Named turns come first, each shown by rows before and after it. Which turns, in which order, take the first row of each pair that follows to the second? Write the first one first, as in the answered first pair.
turn Gude:
[ -3.3  -3.2 -25.5  -0.5  -1.4   3.1  -7.6   1.5] |-> [ -1.2  -3.7 -12.6  -8.1 -21.0  -5.0   0.0   6.4]
[-10.2  -6.1 -18.6   8.6  32.9   1.2  13.3  -7.8] |-> [ -1.8   0.6  20.8  -9.8 -23.3  -7.2  28.8   2.1]
[-14.1 -13.6 -26.7  12.6  36.6  15.8 -10.2   4.3] |-> [-10.1 -16.1  19.1 -13.6 -32.0 -16.5  15.5  19.3]
[-18.7 -14.3 -14.4  -3.6  15.2   9.4   4.9  29.6] |-> [-11.4  -3.8   8.1 -11.1 -20.4  16.4   8.1  30.3]
turn mak:
[  8.2   1.7  -1.5   8.2  24.7 -18.3   5.5  -5.6] |-> [ 4.8  8.2 -5.3 13.6 28.5  0.8 -2.0 -3.0]
[  0.2 -10.5   2.0  -2.2  -4.9 -29.0   8.3   5.3] |-> [  8.0  -7.2  -5.7   3.6   9.2 -24.8  -1.4 -11.4]
[ 3.6  9.9  2.4  2.0 -5.9 10.3 -4.2 -7.0] |-> [ -0.2   9.3   5.5  -0.1 -11.8   9.0  -1.3  -2.2]
turn vupo:
[ -6.9  20.4 -17.9  11.9  18.9  34.8 -21.7  -7.6] |-> [ 17.9  24.1  -3.0   6.7   6.0  21.5 -20.8 -34.5]
[ 16.0 -12.3  15.0 -27.6  -9.4  -8.0   9.1 -13.0] |-> [ -5.0 -15.4  13.3 -29.3 -14.7   2.5  14.5  16.6]
[ 37.1   5.4 -12.3   2.5  12.1 -12.7  -9.4 -35.0] |-> [ 30.9   7.9  16.7 -11.5 -35.9 -16.8   5.6 -11.7]
[ -8.5   9.3   2.7   6.8 -14.0  29.1  -2.2  12.4] |-> [-3.4  9.0 -8.4 12.2  5.9 29.8 -8.4  1.5]
Now pairs of rows:
Each pair is 2 to 3 turns apart.
[-1.4  1.2 -0.6  6.5 -4.9 -5.7 15.8 14.3] |-> [  9.4   1.1   1.6   5.4  -2.8 -15.3  14.5   0.8]
mak, mak, vupo
[-12.1  -9.8  -6.8 -10.3   4.9 -26.3  14.8   5.3] |-> [ -4.6  -6.2 -17.0  -2.3  21.9 -21.0   6.4 -10.5]
vupo, mak
[  3.5 -24.4  -9.3   1.0  -8.4 -31.0  13.2  -8.3] |-> [ 21.2  -3.8   6.3   1.3 -26.7  -8.0   3.9 -25.7]
mak, Gude
[ 24.9 -11.2   2.2   0.6  10.7 -24.2   5.4  -4.1] |-> [ 34.2   0.7   4.0   5.2   8.3  -7.8  -2.7 -13.0]
mak, Gude, mak
[-18.1   9.2  -5.2   4.7   5.6  16.5   0.6  25.7] |-> [-15.3  -0.8 -15.9   5.8  25.7  -2.6   0.0  14.9]
mak, vupo
[ -2.1 -12.3   1.4  -0.2   2.8 -22.1  10.8  -0.6] |-> [ 13.7   8.1   5.0   5.7   0.6   9.8  -5.3 -16.8]
mak, vupo, Gude
[ -0.9  -3.0  -5.5  -5.8  -8.1 -40.5  23.2 -14.5] |-> [  1.0  -4.5 -12.9  -2.8   3.1 -38.5  19.7 -20.1]
vupo, mak
[-29.7   0.8  -9.3   4.4  12.6  11.3  -6.4  32.3] |-> [  0.8  24.0  19.4   0.3 -22.9  27.3 -13.2   8.4]
mak, mak, Gude
[  6.7   3.7  21.4 -17.1 -47.3 -16.0  14.8   8.0] |-> [  7.8  18.4 -24.4  16.1  23.4  36.5 -19.0 -14.4]
Gude, mak, vupo
[ 10.0  -0.1  -1.8   5.6  24.4 -21.5  -8.8 -14.0] |-> [ 13.4   1.5   5.7   2.6  15.5 -24.1  -7.6 -18.0]
mak, vupo, Gude
[-29.7 -16.2 -10.3  -0.5   5.0 -10.0  11.4  30.5] |-> [  1.3  16.7  16.6   2.0 -29.6  27.4  -1.4   5.3]
mak, Gude
[ -6.1   0.7  -2.9   8.0   9.4  32.4 -27.0 -10.2] |-> [-23.3  -8.0  -6.1   5.1   7.9  27.5 -17.7  13.7]
mak, mak, Gude
[-28.2 -20.7 -22.2 -14.7  26.4 -24.8   4.2  26.4] |-> [  4.0   6.6  30.6 -27.2 -44.1 -11.4   6.6  11.8]
Gude, mak
[-23.6  -6.5 -30.3   8.0  31.4  -0.8  -2.0  16.4] |-> [-13.3  13.9  14.0  -4.7 -35.3  17.0   5.1  26.7]
mak, mak, Gude
[ -7.1   6.3   6.9 -11.8 -27.5  -3.9   7.3  12.8] |-> [  4.1  -5.8  -5.5 -11.6   0.7 -31.6   5.9 -10.3]
Gude, vupo, Gude
[ -4.5 -14.3  -3.2  -2.0  21.1 -18.8  -8.1 -11.8] |-> [  0.9  -1.5  -5.1   3.6  23.2   4.4 -18.4 -19.1]
Gude, Gude
[ -5.6  -2.0 -20.7  12.8  23.9  19.9   9.4   4.5] |-> [ 12.8  11.7  -5.7  13.4   7.0  30.7   5.1 -10.6]
Gude, Gude, vupo
[ -6.6  -1.1 -15.0   8.0  16.5  15.2  -5.0   2.9] |-> [ 18.1   7.0   6.6  -0.7  -7.3   5.7  -4.4 -15.3]
vupo, vupo, mak
[-28.9 -11.2 -26.5  -1.5  40.5   3.2   1.9   5.3] |-> [-36.7 -18.4  -1.3 -16.0  -0.9 -16.2  20.6  27.6]
Gude, vupo, mak
[ 16.9  10.9  40.0  -2.0 -32.9  12.3   5.8   4.5] |-> [-10.8 -10.4  27.9  -5.8 -24.7  -6.0  18.4  34.6]
vupo, mak
[ 33.0   9.0  -1.9   8.7  23.7 -18.8  -7.9 -41.7] |-> [ 37.2  16.7   6.7   7.5  10.0  -7.6  -9.0 -43.1]
Gude, Gude
[ 25.9  -0.7   6.0  -7.7  -3.8 -26.9  -6.2 -13.7] |-> [  1.0  -6.2   7.6 -13.6 -20.2 -21.3   5.7  22.6]
vupo, mak, vupo
[  6.6 -18.4 -26.8   0.9  32.3 -37.6   5.4 -12.5] |-> [ 38.4   2.1  -2.7  -1.9   4.4 -26.6  -1.1 -39.8]
mak, vupo
[-26.2  -3.0   6.7  -5.5   7.5  35.9  10.4  31.5] |-> [-24.2 -23.0   8.8 -17.3   6.8 -11.0  26.9  28.4]
Gude, mak
[ 21.3   7.2   2.5  12.1 -27.7  -4.2  -6.1 -41.2] |-> [  6.8 -14.7  -3.5   3.7 -20.8 -40.4   9.0 -27.5]
mak, Gude, vupo
[ 23.4   6.8  10.6 -10.1  -3.9 -24.2   3.0 -19.5] |-> [ 23.1  22.0  -2.3   1.8  10.2  12.0 -11.2 -21.3]
vupo, mak, Gude
[-21.3  -3.1 -10.9  -1.7  18.9  22.8   3.7  14.2] |-> [ 19.3   5.0   9.6  -8.6   3.1  -1.1   2.4 -31.5]
vupo, vupo
[  3.9   1.2   1.3 -13.6   2.1 -18.0  -0.9  -1.0] |-> [ 5.7 15.9  4.4 -9.1 -3.9 10.0 -8.9 -1.7]
Gude, mak
[ -9.8  -9.9  14.6 -14.2 -32.3 -22.5  23.4  28.6] |-> [-14.9  -2.6  12.5 -10.1 -35.5  -3.9  19.4  34.4]
Gude, mak, mak
[  6.1 -18.7  10.8 -10.5 -11.5 -42.1  13.1  -4.4] |-> [ 12.9 -13.5 -12.2   6.0  30.0 -23.1  -5.5 -24.1]
vupo, mak, mak
